Each path below is one point turned by a fixed rotation once a step. After each direction that follows a path, write how fast that rotation turns it, in degrees per step (0 if it stays still).
Each turn is a multiple of 5 degrees from 10 to 175, or 0.
Each row of a path follows its step; steps can be skipped.

step 5: [  2  45  27  -6 -16 -27  -6 -17 -33  21 -32  12  11   2   4   7  18 -10
  10   9 -54 -14  14  11 -20 -47  25 -17 -62  32   6 -26  -4  26  -5  28
   8  25  15  31 -15]
step 6: [-25  46 -18   0  16  30 -33  20  14 -13  -9 -38  55 -22  22  19  26 -13
 -34  39 -12  -6   1  35   7   2  -4 -25  33   0   1   4  -2   9 -15  23
   9  54 -23   0 -19]
step 7: [ -2  -3  10  12 -22  -3 -33 -12 -12  12 -44   2 -17 -15  -7  28  -2  24
  10  13 -83  45 -21  52  -7  -5   0   3 -36 -17 -41  25  11  17 -28   5
  -3  -1  -1   6  -8]
step 9: [ -4  22  -5 -14 -42  13   8   6 -32 -25  -5  15  22   1 -27  48   7  12
   5  17 -33  25  -6  25  13 -11  24 -53  33  -6 -42  13   2   2  -3  11
 -32 -21 -11  65  -8]
step 10: [-33  35  13  -7 -18 -22  -9 -47   5 -16 -21 -28 -14  12 -30  -5  12 -44
 -13  -7  -3  17  -3  40  26 -10  -1  22   5 -13  30  -8  18  73 -27  13
  16  18  -8  31   9]
step 12: [-31  44   0 -11 -38 -38  -5 -20  -6 -14  24   0 -26  -7   3  12  21 -52
  -3  -5 -44  11 -40  20 -18   6  29 -29 -43  12   8 -21  -1  12   4  29
 -33  36   8   4  10]
step 15: [-40  14  -2 -20  -8  19   8  11  37 -23  -2 -48  -8  26  10  29  34 -36
 -10  33 -12  -6 -16  30  12   7   3  -5  51 -38 -29  -9 -10   8 -15   3
  -3  34  -3 -39  30]
step 16: [  4   1   0 -15 -15  17  27 -28 -42  -9 -21   0 -29  11 -23  13   4   9
  33  28 -56  15   1  42 -15 -20  27  10   3  -2 -52 -16  -4  10  -8 -16
 -34 -22  51  33  10]
step 17: [-38  61  -2 -19   7  14  15 -33  -2 -41 -16 -11  17  48  -3  19   8 -50
  -5  10  15 -35  35   7   3 -23  26  -5   1  10   8 -22   0  33   4  10
  29  40  15   2  13]
step 20: [  7  19 -24   5 -11  30  -7  12 -38 -14 -26  18  43  10 -14  23  42  14
 -27  67  -5 -29 -24  -5 -46  -4  23 -17  12  -6 -44  -9 -31   5   5  -4
  -3  21  -6 -22 -14]
[ -1  -4 -10   4  -4   0 -10   4   3  -2  -8  -3 -15   3   8  10   1   1
  -5 -16 -11  -2   5   3   2   0  -7   9   9  -2   5   7  15   2   0 -13
   9   4  -9 -11  -6] : 95
[  3 -11  -6  -9   3  -3  -3   7   7  -7 -14   2  -5  -4  -1  -4  12  -1
  -4  17   9  -1   3  -8  -2  10  -5   1  12   4   7 -12  -7   2  -4  -1
   7  15  -4   6   8] : 155
[  5  13  16   5   1   9   9   1  10 -14  -3  -4   2  -3  -4   4  -2  -1
  -6   5   3 -10  -6   4  -5   3   3   3   3  -2   6   3  -2 -18 -13  -9
   7  -9 -11  -2  -4] : 160
[ 13  -1   3  11   9   8 -11  -2  -3  11  -9   1   4   4   4  16  -8   4
  -4  14   5 -12   4   8  -3   1  -7  -1 -10  -1  -5  -1   8   5   6  10
   2   3 -10   8  -2] : 25
[  9   2  -3  -6 -16   0   5   8   0   1  -5  -5   9  14   4   1   1 -14
   5  -2   3  -6   7 -19  -8  -7  -8 -10  -9   7  -7   7  -5  -1  -4   0
   8   2  -3  -4  -7] : 120
[  4 -18   6 -10   4  -2  14   1   6   1   2  -4   2   6 -12  13   1   4
  -3   2  -2   2  -2  -8   5  -9   4   3   7 -20 -11   5   3   8  -2  -2
  -4  -4  -9   1   7] : 55

step 2: [ 19   3  -1  27  51 -31  -3 -12 -11   6  -2  17  21  11  82  -6  19   2
 -12 -32  22   8  -2  -8  11 -14 -27  14   2 -81   7 -11  20  -1  -5 -12
  -6  20   8  26  -8]
step 3: [-16   4 -10  -2 -15  33  -8  12  20   4   2 -21   3 -16  43  -2  -6   6
 -46  21  40  -5  25  26   1  19 -31  12  -2  26 -20 -52  48  18 -12  29
 -19  29   6 -59 -17]
step 5: [ -2  23 -30 -10 -37 -42  11  23  16  -9  11  43 -31 -27  21 -10  -9   8
 -18  18 -40   2  28  -2 -11  13  19  -4  22  21  32  52  -3  51   4 -23
  20  19   6  36  26]
step 8: [ -3  11  12  17 -29  20  11 -31  13 -12  14  11  24  10 -49 -51  18   8
 -46 -59   7   6 -21 -12  42 -22 -34  45  11   2 -11  11  21  18   0 -20
 -11 -36  -4 -16  20]
step 9: [  1  -2  -3  -7   0  -9   9  35  -8   3  20  45  -5 -20  30  -8 -11 -18
   5   8  19  -6  -1 -29  35  25  -4 -29  52   6 -16 -22  -3  25  24 -38
  -3  11  17   5  89]
step 13: [ -7   2  13   1   8  -1  46 -18  36 -14  26  12  20  -6  55   8 -28 -25
   3 -27 -11  11  13 -24  19  12  -3 -12  -7  13  38  37 -26  -1 -14 -13
 -20  29  69   9  45]
step 16: [ -8  31   5 -21 -68  12  33 -19 -28 -10   1  17  -7 -26 -27   3  47  -1
 -34   8 -14 -35 -13 -19  45  14 -12 -25  25  38 -20   9  18  13 -31   8
  -9  10 -25  19 -13]
step 18: [ 11 -39   9  22  -6 -37 -13  16  -1  23  23 -23 -26  -8  26  -2  18  28
  18  23 -12  23  -1 -22  16  -4 -34 -23  -5 -77  12 -11  41  33  -6 -38
  18   2  28   3  -1]
step 19: [-47  28 -15  17   9  32  13 -21  26  13 -14   2 -12  44   3   3 -12  18
 -10 -16  43  -6   8   5   9  53 -41  21 -10 -39  21 -34  35   8   8  40
 -23 -24  17 -20  -2]
step 20: [ 23  32  37 -29 -24 -10  28  -2 -18  19  23   9  18  -8  -2  15  18 -27
 -51   5  70   3 -54   2   7  24  -5  16  20  27 -11  27  -3  14  12 -16
 -20   4  12 -32  -1]
[  0  -7   4   1   0  -7   9 -18  -4   8   1   8   1   3  -9 -11   2   3
   7   6  -4   3  -4  -2   4   4  -1 -11   2   0  -2 -18   5   5  -2  -6
   4 -21  -9   0   8] : 40
[ -9 -10 -13   2  -6  -4  15   2  -7 -12  -9 -19   5  12   0  -7   4  -1
   0   9  -4   0  -3  -3  -4  -4   4  -7  -8 -10   4   8  -7   6  -9  -2
   4   3  -2   7  -3] : 65
[  6 -10   2  12  -5 -14  -5  12  -5  -3   3   4  -7  13  15   6  -6   0
   3  -2  -8  -8  -3  -1  -5   3  -7   8  -2  -1   4 -17   1  -6  -9   7
   5  -6   2  -5  -9] : 90
[  1   5   1  -4   6   8  -7   3   2   1  -9   6  -9   5  -1  -9   8  -6
  -2 -26   4   0  -7 -10  -5  -1   0 -14  -8  -5   8  -2  -2  -4  -9 -10
   1   0  -8   0  -9] : 175
[-13  -1  11  -4  -4   2  -1  -1  -2   2   0   9  17  11  -3  -3  -1   9
   5 -11   0  -8   6   2   2 -11  -2   9  -8 -13  -9   0  -2  -7   7   9
  -2  -3   0  17  -3] : 170
[-11  -7   5  -5   0  -8  -5   1  11  10  -5   9  -5   1 -12   8   6  12
   4   9   6   1   1  -9  -8   4   4   3  -9   4  11   6   8   4 -11   4
  13   6  12   0   1] : 55
[  5  -5  11  -6   1   2  -4  -4  10  -4   3  -6   5  -2  10  -7  14   4
  -1  -3 -19   2   1  -9  -6  11   1   2   8  -4   5  11   5   7  -3  18
  -8  -4  -7  -2   2] : 135
